In the rows, 128 means zero.
Each path below is one point turned by a fixed rotation once a step. After each direction that follows a path, write how fast that rotation turns it, in deg/step (0 if it stays still).
Each turn is a multiple of 5 degrees from 10 to 175, or 0.
Each row of a path follows its step; steps can be skipped.
Path 1:
step 2: [123 129 124 132 119 129 135 128 129 142 113 126 125 124 121 131 133 122
 127 135 127 132 120 132 130 123 124 114 114 117 115 131 122 128 124 125
 125 131 117 125 128 126 131 125 133 134 125 122 137 126 133 131 120 126
 128 129 120 125 124 135 130 136 141 125 127 126 130 130 133 130 122 129
 121 119 125 120 125 122 135 128 129 125 124 129 126 139 126]
step 3: [129 130 129 123 132 128 129 130 136 128 117 125 120 131 115 126 123 124
 133 123 125 129 124 132 112 142 129 121 115 122 116 126 123 137 122 122
 127 136 130 121 135 120 127 125 129 137 126 122 123 122 130 124 116 120
 124 119 121 141 129 132 125 130 127 121 132 133 130 129 133 122 132 127
 135 127 128 123 125 122 134 127 130 129 129 124 123 134 130]
step 5: [129 133 124 124 127 123 136 143 121 138 111 128 129 130 127 120 131 128
 129 119 123 138 126 141 136 123 129 124 127 123 122 124 122 133 125 122
 120 141 127 130 122 132 119 133 126 125 130 119 130 123 128 136 130 128
 131 136 120 136 129 126 135 127 135 125 125 137 131 131 126 135 133 129
 129 129 125 135 126 121 135 125 124 121 123 138 131 131 137]
step 7: [130 134 124 129 129 123 119 129 118 134 130 128 137 119 127 116 140 126
 126 121 122 131 125 133 127 130 137 125 121 119 123 135 129 124 118 122
 128 131 124 129 138 121 127 132 129 138 127 129 129 130 138 123 119 132
 135 129 130 118 139 125 140 131 128 125 130 126 126 124 123 125 108 135
 126 130 127 129 131 125 138 127 137 123 126 132 125 135 133]
step 10: [128 131 121 139 133 128 134 128 125 131 119 123 134 125 126 118 128 129
 132 116 119 131 132 130 120 126 133 122 124 131 125 129 130 137 115 129
 130 138 125 131 129 133 130 135 125 133 120 125 126 142 132 131 125 133
 127 126 131 129 141 121 119 139 134 127 126 125 126 128 134 136 127 134
 140 138 120 129 130 127 132 133 141 119 126 131 132 124 137]
step 18: [130 137 128 124 134 126 126 127 119 134 120 125 132 119 134 125 132 130
 127 127 119 137 121 140 129 128 130 121 114 123 125 130 124 132 128 121
 121 128 119 130 129 127 125 129 132 138 133 130 125 133 129 132 118 117
 123 130 120 132 131 126 133 137 136 121 136 124 132 133 115 129 129 126
 127 116 131 124 129 125 136 131 118 135 121 134 139 135 133]
step 28: [127 131 115 131 120 121 127 131 126 128 122 120 126 127 115 116 136 135
 136 125 122 124 136 126 119 125 122 118 122 131 132 130 121 128 121 129
 125 137 125 133 123 123 128 131 130 138 127 116 131 126 136 132 121 127
 123 121 124 133 137 123 121 134 134 119 125 127 131 124 132 133 127 125
 131 130 124 118 129 133 130 117 132 119 124 118 124 134 128]
step 29: [140 122 126 123 131 116 132 138 124 130 127 121 126 132 123 122 141 133
 125 126 119 125 125 120 118 131 129 124 122 133 130 125 122 135 127 125
 117 140 125 133 131 119 122 123 131 134 140 131 127 131 131 132 130 120
 120 122 121 128 132 124 122 136 128 126 128 123 132 129 129 131 131 129
 138 132 125 125 127 126 138 138 125 131 133 131 129 141 141]
[127 130 127 128 126 129 130 131 129 130 128 128 130 129 128 128 129 129
 128 129 128 128 129 127 127 131 128 129 128 128 128 130 126 127 127 127
 128 129 129 128 130 130 125 128 128 127 125 129 126 129 128 127 131 128
 127 127 128 131 128 126 127 129 128 129 128 128 129 130 128 129 129 127
 129 128 128 127 129 128 129 127 128 128 129 127 128 127 126]  60
[129 129 129 128 128 126 130 128 128 129 128 129 128 126 126 129 130 128
 125 130 128 126 129 128 128 126 126 128 128 127 129 127 127 127 128 128
 127 128 127 128 129 128 127 128 128 125 127 128 129 129 128 129 128 128
 128 129 128 127 128 127 127 128 127 127 128 129 128 124 128 128 128 129
 129 127 127 128 127 130 130 127 130 125 130 130 128 127 129]  120
Path 2:
step 1: [126 126 129 126 129 131 128 129 134 125 126 128 125 124 135 122 134 128
 134 132 132 127 124 134 124 121 121 123 128 134 123 125 126 121 133 133
 136 131 127 131 123 128 128 131 119 126 134 133 134 135 130 122 123 128
 121 140 133 133 123 129 129 134 139 129 117 131 135 124 126 132 132 128
 131 125 130 136 130 109 126 122 138 131 124 134 132 129 138]
step 7: [121 121 121 125 130 129 131 124 132 131 126 125 121 138 123 128 124 128
 123 119 135 127 128 133 128 125 133 125 136 125 126 129 128 128 126 127
 125 131 131 127 127 128 125 126 119 122 121 125 121 142 133 132 136 125
 132 133 116 124 120 131 122 120 131 131 129 127 121 121 124 126 133 122
 127 114 122 122 136 129 128 123 124 128 127 136 136 122 137]
step 9: [133 122 121 120 133 119 119 137 120 132 130 132 142 134 116 138 127 130
 124 132 122 124 128 128 133 135 129 126 132 132 131 129 126 121 126 130
 134 127 123 132 129 131 125 128 119 135 121 126 132 128 124 125 129 125
 127 137 132 128 124 127 132 134 125 119 131 142 131 135 128 131 128 119
 122 133 129 130 126 128 137 133 124 130 132 121 128 129 132]
step 20: [124 136 127 126 127 130 128 135 127 131 132 132 124 128 130 123 135 125
 135 131 133 132 129 131 119 121 128 134 123 126 129 126 115 128 136 132
 133 122 133 117 126 127 128 130 132 127 125 125 119 126 126 122 128 122
 121 132 122 129 129 130 114 121 131 120 116 122 130 121 135 126 130 121
 122 131 133 128 124 128 128 125 131 120 125 131 144 132 126]
step 21: [125 128 125 122 133 132 140 133 121 119 144 126 125 120 126 135 126 130
 131 118 128 128 116 124 121 124 125 138 125 130 132 132 133 132 127 125
 125 125 125 130 116 130 124 123 124 137 127 125 124 124 136 133 132 131
 133 138 128 126 137 123 133 130 125 123 125 131 129 126 128 126 123 129
 126 137 135 125 131 131 127 126 133 125 134 130 132 134 129]
step 32: [129 129 132 126 138 135 129 129 123 131 117 133 127 133 133 123 132 132
 122 138 130 128 139 120 127 127 127 132 129 125 121 121 132 137 127 133
 127 135 126 119 124 126 126 122 136 126 130 129 128 119 130 136 122 131
 117 127 128 128 120 135 127 117 123 126 132 136 129 131 133 138 134 132
 130 130 127 124 135 134 128 136 128 126 123 135 131 122 133]
step 34: [131 129 125 127 126 123 135 119 123 131 131 130 126 120 137 137 128 129
 124 130 130 123 126 134 118 130 129 132 129 124 136 131 125 120 136 133
 123 132 133 134 126 129 132 118 121 127 127 131 129 136 131 126 128 128
 122 126 129 133 127 118 130 132 132 141 132 134 127 137 126 129 138 130
 131 127 125 130 131 117 128 125 140 135 125 122 141 131 132]
step 35: [131 122 139 120 127 133 138 131 124 134 121 124 133 138 143 138 127 131
 130 123 125 123 130 125 130 120 126 122 130 127 130 127 127 122 134 135
 128 122 135 127 132 123 125 129 130 129 129 132 128 118 127 124 127 125
 126 123 132 133 129 131 127 125 144 125 125 130 129 126 128 138 125 118
 136 133 132 131 133 127 124 127 141 129 127 127 124 133 127]
[130 129 129 127 130 128 129 129 129 129 128 126 127 127 129 128 130 126
 128 129 127 128 129 127 129 128 129 128 128 128 127 127 128 128 127 128
 128 130 128 128 129 127 130 125 128 129 126 128 127 128 129 127 129 130
 125 125 129 128 126 127 129 127 126 128 129 128 128 129 127 129 129 128
 129 126 129 129 128 127 129 127 129 127 127 127 127 130 126]  20
[129 128 127 127 125 126 127 128 128 129 129 129 129 129 128 127 130 128
 126 129 127 128 128 128 127 127 128 127 127 127 128 128 127 125 129 128
 128 128 128 128 128 127 129 129 127 129 127 128 128 128 129 127 126 128
 125 129 129 128 129 128 128 129 127 130 126 128 128 130 129 128 126 126
 128 129 127 129 129 129 127 126 127 128 129 126 131 127 125]  100
[127 127 127 130 127 129 128 128 128 128 127 130 130 129 128 128 126 127
 129 128 129 127 129 127 127 128 128 128 127 126 130 127 128 128 126 126
 128 125 129 127 129 129 128 129 128 130 127 129 129 126 129 126 129 130
 128 129 129 132 127 128 128 129 128 129 129 128 128 129 127 128 128 127
 129 126 128 129 126 128 129 128 126 130 130 127 126 130 128]  55
[131 132 126 128 126 129 127 127 130 130 127 128 128 129 130 126 126 129
 129 127 129 128 129 128 128 130 130 128 127 128 129 129 130 127 127 128
 128 128 128 130 126 127 129 126 127 128 128 130 127 131 129 127 128 127
 128 128 129 129 128 129 127 127 129 129 129 129 130 126 126 128 127 128
 129 127 128 128 128 127 127 128 127 128 127 129 130 128 130]  120
[129 127 128 125 127 127 128 127 127 129 128 128 129 130 128 130 131 128
 128 128 127 127 129 128 129 127 129 125 127 127 129 127 129 131 128 129
 127 127 129 128 129 129 126 131 129 126 129 130 130 130 131 128 129 128
 126 127 127 129 128 129 128 128 129 128 129 128 129 127 128 128 129 130
 128 129 128 127 128 127 127 128 126 126 130 128 129 126 128]  115
Path 3:
step 5: [136 131 136 128 130 131 127 135 126 125 124 135 137 126 130 129 121 117
 128 129 126 136 126 125 126 125 126 124 122 131 139 127 127 124 129 126
 130 139 120 145 138 131 126 124 125 128 129 127 127 129 125 121 124 130
 121 117 137 126 130 135 129 129 123 131 131 131 133 119 117 136 119 137
 131 138 123 128 125 124 130 135 135 135 119 126 130 127 122]
step 12: [131 131 141 128 136 133 130 136 129 136 121 129 130 136 127 135 124 123
 139 135 128 139 127 125 132 125 122 127 129 130 134 124 125 128 123 127
 129 132 121 134 135 137 131 123 116 133 131 134 119 132 129 130 134 123
 129 125 131 127 123 128 134 126 120 126 123 140 127 123 123 122 130 137
 129 129 125 130 128 132 138 135 130 122 113 128 133 133 123]
step 13: [134 133 132 127 132 131 127 127 124 135 124 135 125 137 129 140 126 120
 127 136 127 123 122 123 125 120 135 121 122 127 132 123 137 127 126 127
 134 131 123 137 135 135 135 124 119 136 140 128 119 136 127 122 121 133
 131 128 131 131 115 125 130 132 130 132 135 130 130 129 114 129 131 131
 130 131 128 133 120 124 127 132 128 139 130 129 128 136 134]
step 24: [123 117 138 132 133 138 123 130 127 129 129 131 131 129 123 135 123 116
 134 129 126 128 122 125 129 138 127 120 125 128 132 134 134 130 119 128
 135 127 121 127 130 130 131 133 125 129 138 126 137 140 120 124 128 124
 124 138 137 128 122 131 128 129 121 129 129 132 126 123 120 130 123 135
 127 128 120 126 132 118 136 139 137 134 124 124 135 131 130]
step 27: [134 126 141 130 127 131 125 125 122 131 131 128 128 138 121 134 129 130
 134 133 130 122 128 120 120 127 126 120 114 132 126 137 129 124 123 132
 134 128 134 124 139 126 128 131 130 126 136 133 129 121 129 133 132 139
 129 127 123 127 122 128 118 137 132 134 130 138 128 120 125 134 132 126
 135 130 121 122 128 115 138 133 126 125 127 125 128 138 134]
step 29: [131 124 127 134 131 136 125 129 117 131 131 126 128 133 127 123 129 119
 136 129 121 122 118 137 134 130 128 129 129 126 140 130 129 119 122 139
 132 138 130 127 133 121 131 125 130 121 142 132 127 140 124 129 128 132
 123 131 126 128 128 121 122 130 122 135 127 130 128 122 125 136 130 133
 128 134 120 130 125 118 130 130 131 128 118 125 123 140 137]
step 31: [121 128 134 139 134 132 125 127 132 133 123 140 127 130 128 127 128 122
 143 125 124 134 121 125 112 126 126 124 131 133 136 126 131 117 123 128
 135 131 124 129 131 132 129 130 128 131 134 133 122 131 128 125 124 128
 124 139 134 132 119 127 127 126 122 140 128 132 128 121 116 126 125 128
 128 132 124 132 117 123 133 135 131 133 123 131 120 131 123]
step 34: [142 126 140 133 124 139 124 135 128 124 130 136 123 138 124 128 126 121
 132 130 121 121 126 127 131 132 130 130 120 129 136 123 128 123 127 131
 135 133 129 129 140 127 134 125 132 121 125 129 124 129 131 134 124 130
 135 124 135 127 115 128 121 137 128 138 129 126 130 122 124 137 124 127
 128 128 135 132 124 114 129 131 123 136 130 126 128 136 130]
[127 128 126 131 127 127 127 129 130 128 127 129 129 127 127 127 127 130
 126 128 126 127 129 128 128 127 128 127 128 129 129 126 127 128 127 129
 132 129 129 128 130 127 131 128 129 125 127 128 130 127 129 127 129 129
 128 128 127 130 128 128 127 127 127 129 127 128 127 127 128 131 128 129
 127 127 129 127 127 128 129 129 128 129 126 130 128 127 127]  10
[128 128 128 127 126 127 128 129 129 127 127 129 130 129 127 129 128 127
 128 127 127 126 129 129 131 129 127 127 127 127 129 128 130 131 127 126
 129 128 127 128 127 128 126 127 127 128 128 129 128 127 128 128 127 128
 128 126 128 130 127 130 130 130 127 130 128 126 129 129 126 129 127 127
 129 130 130 127 128 127 129 127 129 127 130 129 128 126 129]  175
[128 127 130 128 125 128 125 129 128 127 129 129 127 127 126 127 126 126
 127 126 128 131 129 125 127 130 128 128 128 128 127 129 129 130 128 128
 128 127 130 127 129 126 127 130 128 126 128 128 128 128 129 128 127 128
 130 127 128 127 126 127 126 129 129 126 128 128 129 129 129 127 128 129
 128 129 127 129 129 127 127 128 127 130 128 129 130 127 127]  40
[127 128 127 127 127 128 129 128 128 126 129 128 130 130 130 128 126 127
 130 127 129 128 129 127 129 127 127 129 127 128 128 128 127 127 130 128
 127 129 129 128 129 127 129 125 129 128 128 128 129 129 127 129 129 128
 128 128 127 127 130 127 128 129 127 130 126 127 131 129 129 127 129 130
 127 128 130 127 129 128 128 126 127 128 124 126 128 129 129]  100
